Each named turn below is shown by a few rows before and after it. Which turns, in which order, take the first row of each later pair to the second? The first pair is answered.
N (before |-> after):
[-1.50  1.69 -0.45 -2.01 -1.70 -0.06  0.00 -1.38  1.02  1.04 -0.28  0.07
  3.13  2.58 -0.47 -0.02 -1.40  0.63  1.30 -0.06  2.74 -2.48  0.22  0.54
  0.24  1.45] |-> [ 0.57  1.67  0.97 -2.44 -0.30 -0.27 -0.11 -1.33  0.96  1.46 -0.94  0.24
  0.83  3.41 -0.73  0.45 -0.89  1.20  0.73  0.23  2.97 -1.78 -0.64  1.60
 -0.45  2.11]
[-0.26  4.53  0.23 -2.19 -1.00 -0.18  2.73  1.10  1.44 -1.56 -2.09  1.06
  0.55  2.95 -0.08 -0.45 -0.19  0.41 -0.08  1.60  0.80 -0.69 -1.03 -1.34
  0.02  0.45] |-> [ 0.83  4.33  0.38 -2.87 -0.33  0.23  2.85  1.47  1.19 -1.46 -1.72  0.99
 -0.92  2.81  0.36  0.59 -0.15  0.42 -0.79  1.41  0.58 -0.36 -1.60 -0.50
 -0.36  0.76]
[ 0.89  0.26 -0.85 -0.93 -1.48  0.34  0.55 -2.02  0.57  0.64 -0.27 -1.16
  1.72  1.18 -0.15  0.08 -1.04  2.12  0.69 -0.74 -0.64 -0.06 -0.71  0.15
  0.91  0.51] |-> [ 1.57  0.13 -0.15 -1.56 -1.30  0.20  0.79 -2.03  0.83  1.05 -0.39 -0.90
  1.21  1.73 -0.67  0.07 -0.55  2.09  0.42 -0.35 -0.54 -0.01 -0.64  0.58
  0.49  0.48]
X (before |-> after):
[ 1.50  1.51 -0.85 -1.07 -0.75  0.01 -0.01 -2.18  0.03  0.03 -0.26  0.98
 -0.63  2.53 -0.99  0.59 -1.85  2.14  0.61 -0.27 -0.22  0.20 -0.51 -1.61
  0.38  1.00] |-> [ 2.44 -0.03  0.98 -0.65  1.60  0.29 -0.24 -0.79 -0.35  0.15 -0.50  0.35
 -3.07  1.87 -1.12  0.47 -0.60  0.85 -0.61 -0.13 -0.39  1.49 -0.67 -0.04
 -1.03  1.31]
[-0.11 -0.80 -0.62  0.97 -0.80  1.04 -0.08  0.79 -0.27  0.44  0.69 -1.85
  0.60 -0.82 -1.23  0.32  0.18  0.17 -0.57 -0.02  0.19  0.51 -1.00  0.60
 -0.34  0.66] |-> [ 0.18 -0.91 -0.82  0.82 -1.53  0.84 -0.36  0.79 -0.03  1.02  0.40 -1.56
  0.54 -0.94 -1.29  0.12  0.53  0.36 -0.29  0.51  0.64  0.59 -0.41  0.64
 -0.08  0.37]
[-0.44  0.43 -1.83  0.13 -1.45  0.82 -1.59 -1.71  0.65  1.42  2.48 -3.40
 -0.52  0.30  0.04  1.46 -1.90  1.66 -0.53 -0.41 -0.89 -0.73 -1.34  0.69
  0.96  3.10] |-> [ 0.82 -1.77  0.65  0.78  0.79  0.48 -2.09 -0.63  0.43  1.32  1.99 -3.64
 -2.89 -0.39 -0.94  1.11  0.00 -0.18 -1.19  0.42 -0.43  0.79 -0.52  2.77
 -0.19  2.03]
[-2.65 -1.62 -2.66 -0.52 -0.51  1.73  0.57  1.71  2.29  0.20  1.39 -1.61
  1.72 -1.61  2.02  3.03  0.79 -1.11  1.51  0.42 -0.22 -1.15 -0.64  1.11
 -1.30  0.21] |-> [-2.21 -2.46 -1.43 -0.74  0.04  0.99  0.04  2.10  2.22  0.04  0.98 -1.32
  0.72 -2.12  1.53  2.79  1.45 -2.17  1.43  0.94 -0.05 -0.23 -0.43  2.08
 -1.87 -0.14]
C (before |-> after):
[-1.09 -2.23 -1.51  1.22 -3.34  0.11 -2.07 -1.81  0.07 -0.82  0.90  2.59
 -1.35 -1.72 -0.80 -1.03 -0.07 -0.15 -1.74 -0.29 -3.94  0.38 -0.28 -3.71
  1.88 -2.01] |-> [-3.29 -4.14 -0.99  1.03 -0.40  1.23 -2.11  2.60 -0.95 -2.00  1.25 -0.30
 -2.06 -3.07  1.09  0.59  0.97 -3.06 -1.15 -0.84 -2.30  0.16 -0.29 -1.42
  1.07 -1.33]
[ 0.73  0.54  0.23 -0.50 -0.49 -1.15 -0.36 -0.30  0.05  1.21 -0.11 -0.35
  0.50  1.39 -0.28 -0.65 -0.08  1.12  0.42  0.32  0.30  0.27 -0.37 -0.50
  0.58  0.62] |-> [-0.27  0.79 -0.33 -0.36 -0.92 -0.76 -0.29  0.34  0.07  1.26  0.56 -1.00
  1.49  0.16  0.36 -0.41 -0.36  0.54  0.99 -0.25 -0.01 -0.07  0.07 -0.68
  1.25  0.72]
[-0.79  2.22 -1.89 -1.46 -0.32  0.10  0.58 -2.01  0.55  2.90 -0.01 -1.31
  4.18 -0.18  1.42 -2.49  0.45 -1.30 -0.57  2.03  2.36 -0.08  0.62  0.49
  0.15 -0.25] |-> [-1.16  1.81 -1.38 -1.68  0.31  0.17  0.73 -1.01  0.69  2.55  0.04 -2.07
  3.99 -0.48  1.72 -2.12  0.95 -1.84 -0.52  1.80  2.68 -0.27  0.49  1.33
 -0.35 -0.08]
[-0.13  0.22 -0.99  1.43 -0.61  0.30  0.42 -0.02  1.33 -0.29  0.52 -0.04
  2.78 -0.25 -0.27  1.99 -0.06 -0.35  0.61 -0.71  0.12  1.39  1.70 -1.04
  1.81 -0.26] |-> [-0.08 -0.83  0.57  0.66  1.43  0.49  0.47  1.78  1.18 -0.36  0.28 -0.66
  1.21 -0.37  0.05  2.15  0.81 -1.70  0.47 -0.56  1.21  1.40  0.77  1.07
  0.57  0.48]
Now pairs of rows:
Each pair is two turns apart.
[ 0.29  2.57 -1.20 -1.29 -2.32  0.43  0.65 -1.02  0.29  0.58  0.02  0.70
  2.05  1.93 -0.26  0.08 -0.79  1.45  2.27  1.04  2.31 -1.77 -1.07 -0.08
 -0.01  1.07] |-> [ 0.97 -0.91  2.30 -0.36  1.59 -0.03  0.11  0.70 -0.51 -0.01 -0.70  0.27
 -1.63  0.62 -1.68 -0.10  1.43 -1.75  1.11  2.13  3.16  0.95 -0.35  2.55
 -1.97 -0.18] : X then X
[-1.98 -0.50 -0.51  0.84 -2.08 -1.05  0.99 -0.99  1.15 -0.95 -1.17  0.62
  3.87 -0.91 -0.20 -0.47  0.19 -0.58  2.75  1.40  0.37 -0.55  1.31 -2.03
  0.99 -0.28] |-> [ 1.36  2.20 -0.65 -1.91 -1.59 -0.70  1.56 -1.95  1.35  0.76 -1.46  1.25
  1.33  2.02  0.77  0.24 -1.65  1.63  1.99  1.02  0.07 -1.02 -0.63 -1.24
 -0.66  1.32] : N then X
[ 0.64 -0.41 -0.46  1.34  0.10  0.55 -0.34  0.14 -0.63 -0.13  1.38  0.46
 -1.43 -2.26 -0.28  0.92 -0.57  0.42 -1.79 -1.83 -3.59  0.19  0.58 -1.24
 -0.44  0.17] |-> [-1.49 -0.63 -1.05  1.75 -0.46  0.26 -0.92  0.61 -0.44 -0.78  1.27 -0.05
  0.53 -2.86  0.17  0.46 -0.16 -0.69 -0.51 -1.21 -2.82 -0.27  1.10 -1.64
  0.89 -0.12] : C then N
[-1.62  2.45 -3.46 -1.47 -1.05  1.83  0.66  2.35  0.01 -0.64  0.60 -0.94
  2.12  0.30  3.93  1.78 -1.23  1.12  1.20 -1.84  0.00 -2.75 -1.63 -0.72
  0.79  2.31] |-> [ 3.26  2.85 -0.19 -2.47 -0.40  0.73  0.38 -1.44  0.87  1.16 -1.27  1.35
 -1.13  4.02  0.32  0.02 -1.18  2.93  0.25  0.03  1.49 -0.99 -3.01  1.00
 -1.32  1.66] : C then C
[-0.04  0.61 -0.51  0.70 -1.48 -0.55 -0.05 -2.18  0.26  0.31  0.26  0.76
  0.52 -0.43 -0.45 -0.20 -0.43  1.88 -0.67  0.35 -0.86 -0.17  0.34 -1.60
  0.67 -0.18] |-> [-0.45 -1.18  1.33  0.06  1.28 -0.07  0.47  0.67 -0.20 -0.26 -0.24 -0.34
 -1.22 -0.36  0.15  0.73  0.87 -1.19  0.04  0.56  1.23  0.48 -0.26  1.85
 -0.93  0.82] : C then C
